One turn sends every row of this set to another row. A few are shown first. Where does it send the rows asked after them?
z55: [-14.8  11.8 -12.3  -6.0   2.4   4.7  -4.1 -13.4  22.0  11.0  -9.3  -3.2
   8.3   1.1]
z318: [ 33.5   1.4  18.8  12.2   2.5  22.4  -1.3  19.2 -13.0  24.1  -7.0   3.9
  13.0  -5.8]
z768: [-17.8 -14.2   1.3  15.0 -22.5   9.6  -7.8  -3.6  -4.1  26.6  -0.5 -31.8
   4.2   3.8]
z755: [ -0.5   8.9 -24.7   0.6 -19.8  12.2   9.6  12.5   0.3  12.6  16.8 -15.8
   5.3   5.1]
z738: [ -7.5 -13.9  -5.1   9.1  20.9   4.6  17.1   6.7  -9.7  10.5  -5.4 -32.1
   3.8  14.1]
z399: [  4.2  10.9  12.7   8.5  -0.5   8.9  23.6   3.9   5.8   8.5 -15.3 -19.6
  22.7  -8.6]
z51: [  1.3 -12.2  20.4  -4.5  -3.6   2.5  -7.3  25.3  -7.7  48.1  12.7  16.0
  32.4  -2.7]
z917: [  2.7   5.4  -4.8   7.0  -9.7  27.9 -13.7   4.8 -34.8  19.0  -3.4  10.1
  34.1  -0.3]
z587: [ -2.8 -24.3  -0.3 -21.2 -13.5  13.5  11.6  34.2 -32.7  20.5   3.9  -7.3
  16.2  -8.6]
z552: [ 14.0   0.8   9.2  -6.2  12.4  11.9  -9.7 -19.1 -21.0  12.2  -6.1  14.5
  31.3  12.6]
z878: [-19.5 -22.5  29.9  -8.7  -5.0  18.1 -10.1  -0.3 -25.2  28.6 -17.5  -0.7
  -4.0   0.1]
z794: [-10.0  -9.9 -22.5  14.1   4.0  -0.4  -1.2  11.9   0.1  -0.3 -13.0   5.2
   5.9   7.1]
z342: [ -0.9 -10.7  12.7 -29.0 -24.3  12.4  14.3   6.4 -14.1  30.9 -18.7  11.2
  25.7  -3.4]
z357: [-11.7 -19.3  37.5 -24.4  -5.7   1.4 -11.8  -3.1 -18.8  28.0 -18.4  -3.9
   9.0   4.2]
z754: [ -1.4 -13.3   5.0   9.5  16.9   4.6  -2.7   7.4   3.0  -4.3   8.7 -31.2
   5.8  -3.0]
z747: [-12.3   7.1  19.1  -6.2 -14.3 -10.5  -5.0  -6.8   5.0  22.8 -11.5 -29.5
  27.7 -14.5]
z482: [ -8.6 -22.6  -1.5 -19.4  16.0  -9.4   5.6  27.0 -15.3  12.7  -4.9   7.6
   0.4 -22.7]
z408: [ -8.8 -11.4  20.0 -18.8 -24.4  12.0  14.4   0.9 -12.4  37.4 -15.5   6.5
  15.4 -21.2]
z603: [  2.4 -13.8  13.5 -11.8   7.6  -1.7  -4.2  28.8  -6.8  45.1  19.8  14.2
  32.0  -1.4]
z659: [-12.9   6.0   7.8  -0.2 -10.6  22.0 -12.4  -1.0  -7.9  18.9   0.6 -38.1
  11.9  17.8]
z888: [  3.3  10.9  -3.5 -22.5 -16.3  -3.9  17.9   1.9  -5.9  23.3   3.9 -27.2
  26.9  14.2]
z396: [ -1.4 -13.4  11.1 -11.3  18.2  -3.8  -9.5  26.3  -6.1  43.5  16.7  18.8
  25.2   6.0]
z384: [ 13.6  -8.9   6.8 -10.3  15.6  12.9 -34.1  10.4  -1.4  27.1  20.3 -16.2
  15.0 -17.4]
z582: [ -6.9  -7.1   7.1   2.4  -5.5  -0.9  19.0  -8.4  10.6  22.8 -10.5 -30.2
  25.1 -17.5]
z553: [ -4.6 -11.9  18.3  -6.1  14.8   1.5 -17.1  23.8  -7.2  45.7   8.0  21.2
  21.2  11.5]
z313: [ -4.4 -10.9  23.7  -2.2   0.3   3.1 -15.0  21.6  -6.9  48.3   6.1  21.3
  26.2   5.5]
z905: [ 22.9  -0.5 -11.4   1.6  -8.7  16.9 -17.6  16.3   3.2  26.9  13.0  12.7
   9.9 -20.5]
z41: [-14.3  -4.7 -15.2  17.8  -3.3   2.0   8.2  -5.6   7.8  18.5 -17.7  -2.0
  -3.9   4.0]
z650: [  9.6 -10.7  -7.0   0.3   9.7   1.1  20.5  16.9 -14.3   0.1  -1.5 -19.8
  17.8  21.5]
z279: [  5.3  18.5  -3.1  -7.9   3.0 -17.8 -12.3   2.2 -18.6  22.3  21.5   2.0
  12.9 -24.4]
z613: [-21.3 -16.2  -6.1 -23.1   9.7   6.3  -5.4   2.4 -15.1  25.7  -7.3  15.1
 -13.2   7.1]
z104: [ 13.2  14.7   5.9 -22.1  27.1   8.4 -17.8  -3.6   6.9  35.1  -4.1   0.3
  17.6  -6.0]
z990: [ 11.3   3.5   9.9 -14.6  13.8 -10.8 -19.2 -16.2 -25.3  18.2  22.0  -4.1
  13.6   7.6]
z226: [ 18.0  17.3   8.4 -11.9   3.8  27.4 -14.8  10.4 -17.6  39.2   0.9  -4.7
  10.3  18.2]
z425: [-25.2  -7.6  -1.0  12.5 -12.9   0.2 -29.5   3.6  -3.5  12.8  -5.9 -19.8
   6.1  -1.1]
z388: [ -8.4  -0.3 -25.3 -11.6  -6.4   5.0  20.9  -0.4  -1.2  29.1   7.9 -28.4
  13.6   9.6]
z61: [ -4.6 -26.6   1.5 -25.3  25.0  -0.8  19.4  14.9 -14.7  16.6   2.6   1.3
   1.5 -15.5]
z919: [  2.4   8.0   4.7  13.3  -0.2   9.2 -10.1  18.3 -32.6  15.7   5.1  -3.0
  28.5 -31.6]
z648: [ -3.5 -21.4   4.6 -29.2 -14.6  13.1  17.6  18.7 -25.1  31.6  15.0 -12.4
  11.2 -14.6]
z670: [-20.9 -15.6   1.4 -28.9  -0.7  -9.3 -19.9   4.4 -13.4  27.7  -3.0   9.1
 -14.3   1.0]

z55 moves to z755
z384 moves to z318
z61 moves to z408
Now find these:
z603 moves to z313
z388 moves to z768
z357 moves to z482
z552 moves to z279
z425 moves to z650

